One turn moves every row onto another: examples first, then more rows asked:
dofi: [-0.82  0.33 -0.49 -4.50  1.06 -0.14 -1.09 -0.83 -3.18 -0.31  0.41  0.55
 -1.33  1.48 -1.18  2.98 -2.25  2.38 -1.19 -1.81  1.74  0.55  0.47  0.39
 -2.09  4.64  0.45  1.00  3.50]
pefil: [ 0.44 -0.43  0.21  2.19  0.14 -1.87  2.68  1.88 -2.15  5.12  2.58  4.91
  0.61  2.67 -0.20  2.55  1.15  1.38 -2.38  1.21 -0.96 -0.47  0.51 -2.14
  0.07  0.63 -3.93 -0.01 -3.16]
rutol: [-0.52  0.69 -0.11 -4.39  1.58 -0.26 -1.32 -1.83 -3.45 -0.69 -0.31  2.05
 -1.08  2.66 -0.14  3.19 -1.17  2.74 -1.45 -2.07  1.27  0.70  0.75  0.61
 -2.56  4.67 -0.01  0.58  3.12]
kam: [-2.93  0.09 -0.55  1.00  0.93 -1.32 -0.88  1.25 -2.47  0.57  2.86  1.42
  1.56  4.89  0.29  4.97 -4.30 -0.77 -0.03 -1.94 -0.33  0.28  1.61 -1.18
 -1.10  2.37  0.17  0.16 -1.45]
Rukis: [-0.48  3.23  4.03  2.82  1.02 -0.18 -5.75 -0.47  1.57 -0.43  0.16  0.66
 -1.15  1.60 -3.00 -0.95  1.07  1.01 -3.30  3.33 -1.36  1.75 -4.96 -2.45
 -0.80  1.21 -0.28 -1.56  3.52]
Led: [ 2.85  1.87  3.82 -1.67 -1.22  1.14  2.35 -0.59 -0.56  3.63 -3.46 -1.98
  0.55  1.75 -2.14  2.57 -2.54  0.90  1.99  1.19  0.54 -1.17 -1.69  0.68
  2.74 -1.21 -0.55 -3.30  3.69]
Pumi: [ 0.80  3.84  4.72  2.49  0.35 -0.50 -3.36 -0.76 -1.20  1.40 -3.35 -0.46
 -1.53  1.71 -0.49  0.91  0.68  1.57 -0.85  3.59 -3.10 -1.00 -5.07  0.53
  2.29 -1.91  1.19 -5.02  1.54]
gobiz: [-0.56  3.19  3.61  1.56 -0.24 -1.82 -4.81  0.66  0.79 -0.04 -0.64  1.23
 -2.41 -0.78 -2.78 -2.78  1.46  1.20 -2.15  2.42 -2.06  1.51 -3.76 -3.72
 -0.10 -0.09  0.77 -2.80  1.90]
Sola: [ 1.71  5.03  2.75 -2.35  0.69 -0.67  0.33  1.68 -1.10  2.80  1.45  1.60
 -0.45 -2.02 -1.07  0.70  2.54  0.28 -3.67  2.40  1.61  3.31  0.21 -1.26
  2.24 -0.91 -0.14  3.91 -0.02]
bam: [ 0.74  3.85  4.60  2.81  1.31 -0.15 -5.87 -0.67  0.41 -1.16 -0.27  0.70
 -2.05  1.74 -2.86 -1.21  1.20  2.94 -2.35  2.60 -1.27  2.08 -4.48 -3.44
  0.70  1.90  0.61 -2.01  2.50]
nimu: [-1.83  0.79 -0.47  2.52  0.30  0.35 -1.65  0.58 -1.39 -0.78  3.08  1.43
 -0.76  3.67  0.29  2.64 -0.16 -2.61  0.11 -2.70  0.14 -0.63  3.66 -1.39
 -1.17  1.14  1.75 -0.18 -1.41]
Lik: [ 1.51  5.58  4.59 -0.33  1.84  1.45 -0.65  0.06 -1.24  1.85  2.94  2.01
  1.55  2.80  0.03  1.20  3.16  1.99 -4.55  0.23  0.88  4.71 -1.11 -0.72
  1.85 -1.02 -0.29  3.15 -0.70]
Buzim: [-1.82  1.70  0.14  2.66  0.01 -0.04 -2.15  0.79 -2.70 -0.98  2.36  0.47
 -1.25  3.32  0.52  2.59 -0.21 -1.15  0.37 -2.50  0.17 -0.26  4.25 -0.98
 -0.88  0.86  2.18  0.44 -2.32]
nos: [ 1.99  1.82  4.07  1.93 -0.86  2.00  1.86 -0.99  0.98  3.38 -1.78 -0.43
  2.06  4.73 -0.84  2.99 -0.94 -2.02  1.59  0.61 -0.57 -1.50 -0.97  0.58
  1.95 -2.78 -0.94 -4.12  2.07]
tiko: [ 0.89  3.17  3.94  2.03  0.35 -0.22 -3.11 -0.08 -0.48  1.74 -2.74 -1.82
 -1.78  0.49 -1.88  1.32 -0.63  0.85 -0.82  4.48 -2.17 -1.44 -5.70  0.39
  2.63 -0.94  1.18 -4.21  3.09]
vanuf: [ 1.43  2.21  3.47  2.50  0.83  0.17 -2.43 -0.53  0.95  1.63 -1.90  0.00
 -1.47  1.31 -1.66  1.23 -0.01 -0.93 -0.62  3.88 -2.66 -1.97 -5.73 -0.82
  2.89 -0.71  1.05 -5.41  3.21]
nom: [ 2.73  3.66  2.81 -3.06  1.78  0.17  1.40  0.03  0.21  2.40  2.34  5.22
  0.40  0.45 -0.20  0.00  3.82 -0.14 -3.55 -0.09  0.51  3.32 -0.80 -3.11
  2.53 -0.20 -0.34  1.05  0.28]
lel: [ 1.60  0.86  1.65  1.13  1.54 -0.51  1.25  0.48 -4.12  4.10  1.52  2.68
  0.64  4.11 -0.82  4.28 -0.19  6.07 -3.22  1.97  0.53  1.01 -1.13 -0.32
  0.33  3.39 -4.34  2.09 -1.29]
Telez: [-1.58  1.23 -0.08  1.57  1.48 -1.57 -1.56  0.80 -3.76 -0.27  1.53  1.53
  0.52  4.93  0.74  5.44 -3.79  0.64  0.69 -1.30 -0.04  0.27  2.76 -1.45
 -0.01  3.29  0.54  0.68 -2.44]
Voko: [ 1.55  2.77  4.34  1.70  1.25  0.06 -2.71 -1.71 -0.01  1.31 -2.86  1.15
 -1.09  2.64 -0.63  1.11  0.87  0.88 -1.03  3.07 -3.14 -1.24 -5.98 -0.26
  2.32 -0.72  0.66 -5.98  2.87]
gez: [-1.72  0.07 -0.82 -3.27  0.80 -2.74 -0.12  0.98 -4.05  0.71  0.45  1.75
  0.00  2.19 -0.23  4.25 -4.86  2.05  0.31 -1.64  0.28  0.53  1.20 -1.38
 -0.63  3.92  0.17  0.04 -0.10]
vom: [ 2.88  3.75  4.94  2.65 -1.01  1.45  0.75 -0.71 -1.44  2.66 -3.50 -2.16
  0.54  3.80 -0.60  3.36 -1.04  0.54  2.51  1.61  0.06 -1.13  0.49  0.96
  3.24 -2.43 -0.04 -2.65  0.45]
kupop: [-1.81  0.26 -1.03 -2.82  1.48 -2.94 -0.49 -0.14 -3.68  0.70 -0.42  3.48
  0.51  3.14  0.72  5.12 -3.64  0.81 -0.38 -0.63 -0.01  0.14  1.48 -0.53
 -1.89  4.03 -0.99  0.34  0.24]
Mak: [ 1.08 -1.00  0.69  0.44  0.96  0.12  2.46  1.72 -2.26  4.90  3.74  1.56
  1.08  3.14 -2.57  3.47 -1.80  4.58 -3.18  1.08  0.76  0.64 -2.50 -1.37
  0.71  3.34 -3.79  1.34  0.15]
fosan: [ 0.46  3.46  3.34  2.24  0.77 -1.84 -5.23 -0.44  1.00 -0.49 -1.67  2.86
 -2.71 -0.15 -2.15 -1.68  2.55  0.34 -2.08  3.74 -1.85  0.90 -3.05 -3.73
 -0.08  0.97 -0.02 -2.41  2.08]
rilin: [ 1.04  0.47  0.45  2.47 -0.55 -2.03  2.29  3.26 -3.58  4.78  2.32  2.11
 -0.85  0.82 -1.27  2.39 -0.14  3.28 -1.27  1.63 -0.12 -0.27  1.24 -2.47
  1.82  0.96 -2.47  1.09 -4.07]
fem: [ 2.84  3.87  2.95  0.03  2.39  2.19  0.23  0.90  1.08  1.98  4.40  1.49
  0.79  1.33 -2.09  1.94  1.84 -0.78 -3.77  1.43  2.14  3.24 -1.27 -2.49
  3.50  1.05  0.06  3.46  1.27]
Zel: [ 2.98  2.89  4.40 -1.21 -0.29  0.71  1.53 -2.56 -1.21  3.20 -5.29  0.83
  1.15  3.75  0.01  3.32 -0.24  0.97  1.21  1.76 -0.17 -1.04 -0.96  1.84
  1.22 -1.40 -1.93 -3.38  3.01]

gez -> kam
bam -> gobiz
Now these:
Pumi -> tiko
rilin -> Mak
rutol -> Buzim
Sola -> fem
nos -> Zel

